(in the rows, 128 means zero)
Rotation paths and how fast each direction turns (degrees a step)
Each turn is a multiple of 5 degrees from 10 to 175, or 0.
Each row of a path follows its step; steps can be skipped.

step 1: [128 133 134 122 118 127 134 115 130 129 133 126 134 126 133 118 121 138
 124 127 132 122 128 135 139 135 126 126 119 118 123 134 131 133 133 129]
step 2: [132 137 122 142 135 129 131 124 120 129 133 125 134 124 133 134 123 132
 123 122 136 128 125 134 113 129 142 124 124 127 124 135 130 122 130 129]
step 3: [131 132 136 125 126 134 134 118 132 132 139 139 136 138 135 126 124 129
 115 134 131 124 129 128 124 117 125 127 134 134 127 131 131 137 123 129]
step 4: [121 133 135 139 121 127 122 124 138 139 130 121 136 128 131 129 133 137
 120 130 132 131 127 135 126 135 131 124 129 119 116 124 121 123 126 123]
step 5: [132 142 132 130 128 124 134 125 121 123 139 130 131 124 123 138 123 136
 123 139 136 135 135 118 120 126 128 135 128 128 127 127 127 121 121 126]
step 6: [130 135 136 134 118 122 133 122 143 139 127 127 133 126 140 132 118 124
 130 124 127 126 125 122 126 129 123 129 128 124 130 121 136 134 121 135]
step 7: [125 130 127 123 137 130 129 125 129 130 128 114 133 127 134 131 125 139
 118 133 123 135 132 122 116 137 130 133 136 120 124 124 132 127 137 129]
step 8: [134 126 129 126 126 135 127 123 135 135 142 132 128 116 133 137 124 129
 127 119 137 133 139 123 128 119 121 137 126 130 129 127 134 127 132 122]
step 9: [133 128 127 117 126 123 126 124 134 134 131 119 132 122 140 132 120 141
 136 131 131 125 118 139 126 129 126 127 139 122 127 127 125 130 122 130]
step 10: [125 125 125 127 137 124 132 119 119 143 127 133 128 134 140 136 123 137
 128 129 127 135 137 127 126 129 130 133 126 130 129 132 128 114 130 123]
step 11: [141 133 136 123 119 136 118 126 130 125 130 127 141 127 149 131 129 129
 133 129 129 129 133 123 134 127 129 125 129 134 130 132 129 126 126 126]
step 12: [131 126 129 120 126 120 133 134 129 137 130 129 137 127 134 131 130 135
 122 124 130 129 132 138 123 142 138 137 130 134 129 122 115 126 129 136]
[129 127 125 129 130 130 128 132 127 129 128 127 130 124 130 129 127 129
 126 129 126 126 126 128 128 130 129 125 128 125 126 126 125 127 126 128]  145
[122 127 126 125 128 126 128 127 129 131 127 126 130 132 127 128 129 129
 127 129 128 126 128 128 129 130 128 128 127 125 131 128 127 130 129 127]  125
[127 128 129 128 131 127 130 128 126 130 128 125 127 126 127 128 128 126
 129 129 127 133 129 129 126 130 131 127 126 130 127 130 127 131 127 123]  135

step 0: [124 133 125 135 132 133 119 126 124 118 126 117 121 121 126 123 126 127
 123 128 127 123 130 131 132 122 118 125 130 133 129 128 134 129 118 124]
step 1: [119 122 135 128 128 130 126 128 141 131 126 122 130 126 127 125 132 135
 133 135 128 131 124 131 132 125 138 128 130 119 128 142 131 133 127 130]
step 2: [132 122 126 121 121 138 125 132 127 126 121 128 128 135 124 133 136 122
 124 138 117 135 136 124 120 130 128 127 133 129 128 124 125 128 126 127]
step 3: [134 124 121 134 122 128 140 130 133 129 125 122 125 134 131 124 122 130
 136 132 130 127 127 123 139 129 122 133 122 125 123 123 124 122 130 119]
step 4: [126 123 120 129 132 118 124 133 128 122 130 134 128 135 122 123 133 132
 128 117 127 133 133 132 131 121 130 139 123 138 128 129 126 135 131 133]
step 5: [131 132 127 132 130 132 123 126 139 127 127 131 119 115 127 130 131 130
 130 121 128 130 125 124 122 139 131 127 123 130 120 121 135 129 118 131]
step 6: [130 119 124 129 124 124 130 132 128 137 126 133 121 119 132 135 114 126
 125 133 126 128 122 136 124 126 132 130 136 125 131 133 126 134 132 133]
step 7: [132 124 130 129 126 127 122 119 129 131 131 128 126 128 120 128 128 132
 126 128 121 117 141 127 133 134 121 124 139 132 134 127 123 120 128 127]
step 8: [131 129 134 120 133 126 129 127 132 125 131 135 128 136 125 122 122 133
 140 131 129 131 125 138 128 132 128 125 120 121 133 130 133 127 131 116]
step 9: [121 130 125 131 127 135 128 132 127 118 129 135 134 130 131 134 133 121
 127 121 121 129 130 145 125 125 125 126 127 127 123 122 123 121 128 133]
step 10: [130 132 135 136 116 123 132 128 131 128 128 126 134 119 133 127 129 127
 137 127 140 128 132 125 123 133 125 128 131 130 120 129 133 127 138 131]
step 12: [126 137 132 136 134 131 126 119 139 129 124 118 122 127 123 124 131 123
 127 127 124 131 125 128 139 128 124 125 130 123 132 136 129 124 123 132]
[127 127 129 126 129 127 127 128 129 130 125 125 126 124 126 127 127 126
 127 127 128 126 124 128 128 127 129 126 133 130 128 128 130 129 128 129]  65
